A single turn carries every row of the set below to another of its rows. Some are shown first; where does it send the rows asked next?
J370: -3.475  -2.113  -1.095  -0.272  -2.942  0.603  1.443  2.583  -0.353  4.433  -1.180  -0.929  1.569  1.184  -0.131  -0.212  3.172
J659: 0.047  -2.212  -3.028  0.761  2.939  2.578  -1.374  -4.537  0.970  -3.498  2.751  -0.484  -1.262  -0.775  2.003  0.727  -3.729
J215: -0.313  0.056  4.318  -0.643  -3.307  -1.168  1.963  0.851  -0.993  3.988  0.774  1.249  3.394  0.800  0.643  -0.774  0.747
J270: -4.896  -4.565  -2.079  -3.310  0.389  0.916  -1.879  1.001  -0.436  1.138  2.194  1.621  0.480  -0.547  3.639  0.181  -1.017
J923: -1.512  -0.100  1.216  -2.860  -3.164  0.744  2.964  -2.919  -0.483  2.200  0.422  3.988  0.465  -0.151  3.785  1.846  -1.398
J162: 3.002  2.861  -1.114  1.965  2.525  -0.776  -1.692  -2.296  -0.993  -3.892  0.203  -2.554  0.047  -3.027  -2.244  -1.286  -2.983
J868: 1.836  2.420  -3.940  2.348  1.676  0.465  -0.853  -2.229  -0.569  -3.238  -1.604  -3.413  -1.212  -2.713  -2.731  -0.294  -1.348
J410: 3.036  3.597  -1.838  2.120  1.201  -0.272  -0.202  -3.178  -0.739  -3.328  -1.005  -2.500  -0.569  -2.795  -2.401  -0.320  -2.245
J456: -2.070  -2.425  2.560  -3.582  -0.623  -0.407  -0.686  -0.791  -1.049  0.788  3.571  3.565  1.822  -0.740  4.388  0.056  -2.853
J753: -4.209  -2.510  -3.377  -2.680  -2.283  1.999  1.721  -0.860  -0.238  2.347  -0.799  2.028  -0.880  -0.060  3.117  2.070  0.465
J571: 1.496  -0.536  -1.591  1.042  1.611  2.404  0.433  -5.925  0.861  -3.150  2.126  0.507  -1.329  -0.652  1.997  1.456  -4.000
J944: 2.454  3.246  -3.087  2.087  1.303  0.104  -0.208  -2.856  -0.599  -3.111  -1.636  -2.840  -1.093  -2.641  -2.575  -0.159  -1.641
J212: -0.778  -1.179  4.903  -1.081  -1.939  -1.563  0.186  1.961  -1.153  3.251  2.062  0.662  4.013  0.449  0.982  -1.749  0.248
J35: 0.684  -0.906  -3.536  1.303  1.230  3.190  0.666  -5.607  1.022  -2.824  1.124  -0.140  -2.155  -0.511  1.781  1.736  -3.112
J28: -1.477  -1.549  -0.089  -1.317  -0.551  -1.926  -0.407  4.332  -0.439  3.599  0.964  -2.500  1.149  0.957  -2.863  0.015  2.840
J372: -2.107  -2.690  3.403  -1.273  -0.847  -1.385  -1.200  3.205  -0.902  3.071  2.602  -0.211  3.792  0.418  0.888  -2.046  0.671
J728: -0.252  -2.138  -3.868  0.988  2.452  2.943  -0.902  -4.556  0.943  -3.090  2.013  -0.577  -1.796  -0.671  1.767  1.188  -3.370
J277: 3.227  3.427  -1.061  2.076  1.719  -0.568  -0.973  -2.940  -0.745  -3.586  -0.222  -2.357  -0.189  -2.899  -2.225  -0.774  -2.882
J541: -0.001  1.547  2.270  0.881  5.014  2.180  -3.272  0.583  1.276  -3.000  -0.831  2.488  -2.762  -2.809  -0.152  -0.601  2.926
J473: 0.356  3.031  2.041  1.066  3.493  2.830  -1.229  -0.748  1.465  -2.230  -2.376  2.841  -3.459  -2.554  -0.324  0.333  3.650
J79: 0.678  -1.626  -1.981  0.824  2.698  2.286  -1.238  -4.855  0.783  -3.495  2.954  -0.022  -0.972  -0.861  2.203  0.572  -4.268
J948: -0.593  1.729  0.802  0.971  4.510  3.019  -2.347  0.349  1.589  -2.512  -1.875  2.147  -3.650  -2.538  -0.590  -0.086  3.854
J332: -5.130  -4.016  -3.670  -2.939  -0.823  1.699  -0.190  0.450  -0.227  1.843  0.402  1.419  -0.638  -0.223  3.338  1.200  0.222
J637: 1.353  -1.045  -1.284  0.886  2.184  2.207  -0.535  -5.518  0.759  -3.476  2.831  0.409  -0.921  -0.853  2.142  1.035  -4.415
J310: -0.095  2.406  0.976  1.109  3.794  2.979  -1.587  -0.344  1.579  -2.271  -2.563  2.484  -3.728  -2.593  -0.525  0.248  3.796
J596: -3.407  -3.619  0.984  -1.060  -0.733  -0.687  -1.510  4.109  -0.763  3.302  1.657  -0.907  3.035  0.636  0.523  -1.932  1.635
J132: -1.183  -0.769  -0.556  -1.085  -1.477  -1.520  0.683  3.634  -0.158  4.180  -0.218  -2.396  0.776  1.311  -3.043  0.489  3.420
J814: -0.452  1.482  1.315  0.830  4.956  2.492  -3.042  0.545  1.242  -2.803  -1.357  2.163  -3.220  -2.554  -0.242  -0.324  3.332
J550: -2.910  -0.986  -1.380  -2.454  -3.499  1.699  3.115  -2.335  -0.343  2.620  -0.933  3.207  -0.600  0.029  3.400  2.375  -0.120
J716: 0.457  2.310  3.225  0.725  4.679  1.951  -2.834  0.057  1.261  -2.891  -0.636  2.831  -2.634  -2.726  0.056  -0.459  2.572
J717: 0.492  1.073  2.053  -0.854  -2.704  -2.057  2.303  1.994  -0.307  4.229  0.054  -1.001  1.290  1.345  -2.904  0.980  2.609
J941: 0.873  2.868  3.448  0.722  4.157  2.219  -1.871  -0.505  1.204  -2.676  -0.919  3.192  -2.672  -2.686  -0.123  -0.242  2.688
J237: 2.226  2.155  -1.798  1.777  2.971  -0.619  -2.496  -1.719  -0.891  -4.134  0.309  -3.102  -0.264  -2.931  -2.366  -1.239  -2.711
J589: 1.076  -0.413  -2.376  1.128  1.156  2.840  0.843  -5.996  0.982  -2.871  1.403  0.368  -1.737  -0.570  1.822  1.695  -3.560
J519: 1.526  1.897  -3.913  2.001  2.403  0.222  -1.637  -1.582  -0.513  -3.507  -0.938  -3.603  -0.947  -2.769  -2.838  -0.823  -1.635
J36: -1.216  -0.869  2.844  -3.326  -1.949  0.055  1.440  -2.327  -0.955  1.490  2.235  4.095  1.389  -0.440  4.122  0.926  -2.587
J109: 1.066  1.218  3.461  -1.332  -2.250  -2.724  1.590  2.196  -0.605  3.996  1.234  -0.670  1.998  1.041  -2.507  0.453  1.638
J346: 0.017  -1.537  -3.997  1.171  1.866  3.229  -0.044  -5.110  1.043  -2.829  1.163  -0.493  -1.993  -0.595  1.749  1.540  -2.933
J697: -0.361  0.363  0.400  -0.986  -2.359  -1.533  2.027  2.726  -0.082  4.405  -0.576  -1.842  0.731  1.372  -3.084  1.128  3.200
J505: -2.155  -0.713  0.287  -0.269  -3.970  0.464  2.817  1.446  -0.458  4.714  -1.634  -0.123  1.701  1.307  -0.076  0.167  2.850
J296: -3.703  -3.320  -0.705  -0.665  -1.478  0.089  -0.358  3.895  -0.532  3.961  0.188  -1.324  2.154  1.010  0.064  -1.127  2.722
J817: 0.064  -0.786  3.149  -1.694  -0.357  -3.017  -0.728  3.909  -0.639  3.097  2.512  -1.557  2.348  0.865  -2.462  -0.493  1.454
J181: -0.894  0.326  2.639  -0.520  -4.206  -0.307  3.012  0.685  -0.647  4.612  -0.822  0.848  2.499  1.134  0.451  -0.080  1.865
J586: 0.717  3.172  2.902  0.928  3.666  2.419  -1.236  -1.022  1.283  -2.452  -1.809  3.148  -3.140  -2.580  -0.059  0.159  3.086
J438: -0.853  -1.533  1.363  -1.651  -0.002  -2.576  -1.204  4.538  -0.552  3.150  2.196  -2.223  1.970  0.873  -2.673  -0.492  2.062
J206: 0.855  0.327  4.027  -1.382  -1.393  -3.088  0.389  2.739  -0.749  3.399  2.125  -0.931  2.477  0.786  -2.320  -0.013  1.187
J758: -3.514  -3.937  0.593  -3.641  0.516  -0.047  -1.872  0.570  -0.873  0.643  3.488  2.510  1.392  -0.656  4.346  -0.290  -2.191
J113: 1.608  1.632  -3.171  1.802  3.002  -0.112  -2.488  -1.298  -0.656  -3.861  -0.144  -3.455  -0.402  -3.043  -2.490  -1.124  -2.356

J550 -> J923
J948 -> J310
J28 -> J132
And these:
J589 -> J571
J277 -> J162
J596 -> J296

A single turn carries every row of the set below to another of its rows. Some are shown first; where does it send the rows asked next?
J928: -0.512  -0.407  -0.031  -4.614  2.668  3.642  0.171  2.502  -4.265  -1.272  0.227  -1.181  2.308  -0.238  0.666  7.148  4.428
J47: -0.691  -0.054  1.748  0.700  0.973  4.114  2.710  2.346  -3.379  2.248  -4.423  -1.305  1.882  0.817  0.771  -0.170  -5.032
J781: -2.158  -2.841  2.142  -4.727  2.370  5.886  0.474  1.941  -4.273  0.107  0.082  -0.938  3.816  3.449  -0.048  6.421  4.626
J466: -1.394  -1.465  2.758  0.488  -2.148  2.997  -1.059  3.404  -4.111  0.010  1.618  1.172  1.894  3.813  -0.974  1.562  3.063
J701: -0.893  -3.680  -3.613  -1.453  -0.065  1.433  5.251  1.946  -4.806  3.439  0.230  -0.736  2.655  1.617  7.747  2.691  -0.470
J693: 0.007  -3.601  -1.614  -4.405  -3.924  1.066  5.751  0.253  -2.402  1.595  -1.106  -0.783  3.754  -2.627  0.696  4.589  3.214
J327: -0.363  0.078  3.381  -2.649  0.786  3.298  4.170  -1.377  -4.201  2.405  -1.856  1.277  0.081  0.747  0.103  2.320  -6.174
J835: -2.686  -1.606  1.686  -2.549  6.090  3.246  1.511  -2.808  -3.850  1.389  -1.841  -0.629  4.409  3.598  5.480  -0.046  -2.640
J488: -0.238  -3.182  -2.206  -4.469  1.613  3.364  -0.312  4.108  -1.114  3.240  1.068  -0.166  4.026  0.047  2.592  6.500  3.854
J982: -3.043  -1.170  1.534  -1.952  -2.706  0.160  2.916  -2.230  -1.466  0.992  -1.685  1.503  3.915  1.303  2.098  5.884  6.265
J283: -0.632  -1.250  1.574  1.025  0.884  4.103  3.080  1.709  -2.999  2.521  -4.596  -0.425  1.824  1.110  -0.501  -1.154  -4.490
J920: -1.406  -1.835  -1.382  -1.576  -1.431  2.824  0.821  -2.440  -0.102  0.799  -2.848  -0.473  3.832  -0.425  2.746  1.707  7.313
J220: -2.449  -2.444  1.198  -1.542  3.888  4.096  4.305  -0.489  -5.256  2.196  -2.725  -2.101  4.688  3.588  5.650  0.162  -3.209
J144: 0.579  -1.864  2.540  -3.441  -3.437  4.264  2.072  0.275  -4.031  2.925  4.150  2.959  -0.168  1.001  -0.511  1.173  1.750
J211: -1.980  -1.473  2.491  0.449  3.129  2.207  -0.629  -0.650  -1.596  0.789  -3.695  1.525  2.081  3.476  -1.113  0.698  -4.266
J511: 1.293  -1.596  0.484  -2.435  -2.322  3.730  0.067  -0.080  -5.706  -1.722  3.127  1.028  -1.045  1.174  -1.138  2.572  1.944
J625: -1.207  -1.433  -1.395  -2.026  3.776  -0.247  3.381  -0.530  -4.928  0.642  -1.145  -0.806  3.401  1.884  6.476  4.182  -4.485
J674: -2.012  -5.957  -1.102  -2.765  -0.879  3.202  0.282  -0.563  0.374  1.263  -2.428  -1.118  6.418  1.433  0.256  1.273  5.057
J712: -1.682  -0.001  1.524  -3.773  5.629  1.649  2.499  -2.744  -2.922  3.021  -0.601  0.685  3.280  0.724  6.261  0.280  -2.985
J42: -2.562  -0.443  2.189  -3.838  3.872  3.120  2.563  -2.805  -2.533  4.264  1.235  2.187  2.119  1.147  6.383  -1.510  1.982
J476: -1.930  -3.767  -0.647  -3.355  -3.640  1.381  3.611  -3.447  -1.482  1.827  -0.777  1.384  3.633  1.648  2.367  6.220  5.169
J478: -2.565  -0.166  1.058  -1.348  -2.133  1.246  2.520  -1.327  -0.329  1.855  -2.411  0.822  4.068  -0.656  2.694  2.879  7.273
J634: -1.338  -3.397  -1.487  -1.737  2.930  1.933  4.214  0.493  -4.388  2.997  -1.675  -1.468  4.640  2.696  6.928  2.033  -4.400
J559: -1.392  -2.110  1.644  -4.308  0.072  5.717  3.855  4.950  -3.677  4.017  0.114  -1.043  4.187  0.251  1.397  5.135  4.202
J770: -2.135  2.334  2.188  -3.510  3.171  0.463  4.019  -2.384  -5.959  0.073  1.117  1.313  0.204  0.170  5.468  2.475  1.227
J167: -0.873  -3.062  -1.651  -2.243  -2.220  4.333  2.559  -3.466  -2.488  -0.787  -2.875  -1.463  3.128  0.416  1.978  2.675  6.736
J411: -0.623  -3.046  -1.135  -5.545  -1.427  -1.084  1.598  -2.647  -0.231  0.514  0.320  1.799  3.645  -1.609  0.492  5.750  3.477
J133: -0.824  -3.993  -1.294  -3.501  -3.948  3.959  4.900  -3.658  -2.750  1.345  -1.609  -0.330  2.948  0.704  2.216  4.137  5.473
J40: -1.187  -1.745  2.154  -2.196  1.798  2.482  0.941  -0.969  -0.050  5.514  -1.111  2.949  1.853  1.863  1.437  1.325  -5.799
J173: -1.070  -1.393  -2.985  -2.526  2.428  -1.427  2.060  -1.063  -4.835  -0.413  1.455  0.932  1.044  1.637  6.751  5.289  -0.285
J21: -0.845  -3.466  1.859  -1.986  -1.971  2.801  -1.834  0.931  -1.747  2.858  3.905  3.674  1.656  3.740  -0.184  1.807  2.281
J560: -3.600  -3.581  0.512  -1.619  4.414  4.026  0.118  -1.907  -3.594  1.177  -0.481  0.050  3.770  5.777  5.578  -0.557  2.101
J198: -1.430  -4.641  -1.189  -2.357  -2.721  2.542  3.299  0.449  -3.476  -1.820  -3.229  -2.894  4.975  0.876  -0.509  4.037  4.238
J583: -2.977  -3.213  0.090  -0.160  1.204  4.410  4.849  1.426  -6.941  0.879  -1.871  -2.424  3.509  4.702  5.640  0.638  1.172
J187: 1.219  -2.792  -2.402  -1.151  1.144  3.442  0.993  0.581  -1.227  3.735  -2.453  -0.089  1.204  -0.032  2.185  0.636  -6.275
J808: 0.647  -2.443  -1.210  -0.947  1.247  1.498  1.454  -1.320  -3.595  -0.709  -2.642  0.695  0.012  1.789  -0.749  3.484  -6.166
J100: -2.141  -1.134  2.209  0.378  3.089  2.270  -1.259  0.161  -1.718  1.013  -3.389  0.761  2.428  4.066  0.236  1.789  -4.942
J843: 0.225  -0.250  1.529  -6.469  1.597  6.003  3.305  2.004  -3.638  2.899  1.122  -0.428  2.072  -2.286  1.233  4.299  4.549
J96: 1.207  -3.943  -2.707  -0.352  0.746  2.922  1.408  0.598  -1.198  3.228  -2.880  0.420  1.451  0.559  0.755  0.292  -5.745
J566: -0.447  -3.732  -0.176  -6.750  2.808  5.801  -0.456  0.364  -1.130  3.587  1.899  0.857  3.325  0.995  1.526  4.792  4.291
J71: -0.741  -1.803  1.881  -1.908  1.985  1.479  0.953  -1.454  0.083  4.707  -1.388  3.762  1.348  1.271  0.066  0.776  -5.224
J698: -0.102  -0.154  2.605  -1.999  0.440  1.938  4.433  -1.255  -3.610  2.442  -1.937  2.131  -0.296  -0.044  -0.840  2.082  -5.792
J264: 0.558  -1.831  -0.869  -1.861  2.094  2.524  0.405  -2.004  -3.552  -0.719  -2.165  0.137  0.032  1.998  0.348  3.747  -6.515
J772: 2.163  -3.123  -2.881  -1.416  -2.296  3.032  -1.914  1.861  -2.737  0.511  3.075  0.994  0.177  0.414  0.706  1.308  1.924
J340: -1.378  1.202  1.320  -3.017  4.439  0.275  4.231  -1.559  -4.996  1.319  -0.835  -0.042  2.569  -0.052  6.169  2.542  -3.684
J142: 0.703  -1.497  0.177  0.096  -3.469  3.776  0.698  4.756  -3.435  2.397  1.768  0.358  1.263  0.112  0.530  -0.330  2.699
J607: -2.445  -2.320  3.123  -4.156  -1.000  3.347  2.935  -1.230  -0.229  2.899  -1.905  0.241  5.321  -0.886  -0.238  -0.088  5.786
J489: -2.627  -0.603  3.449  -4.798  -0.131  0.609  1.882  -3.008  -1.802  -1.145  -1.157  1.010  3.808  -0.647  -1.216  3.676  5.181

J327 -> J40
J476 -> J982
And these:
J411 -> J489
J466 -> J142
J781 -> J559
J42 -> J560
J835 -> J220
J808 -> J698

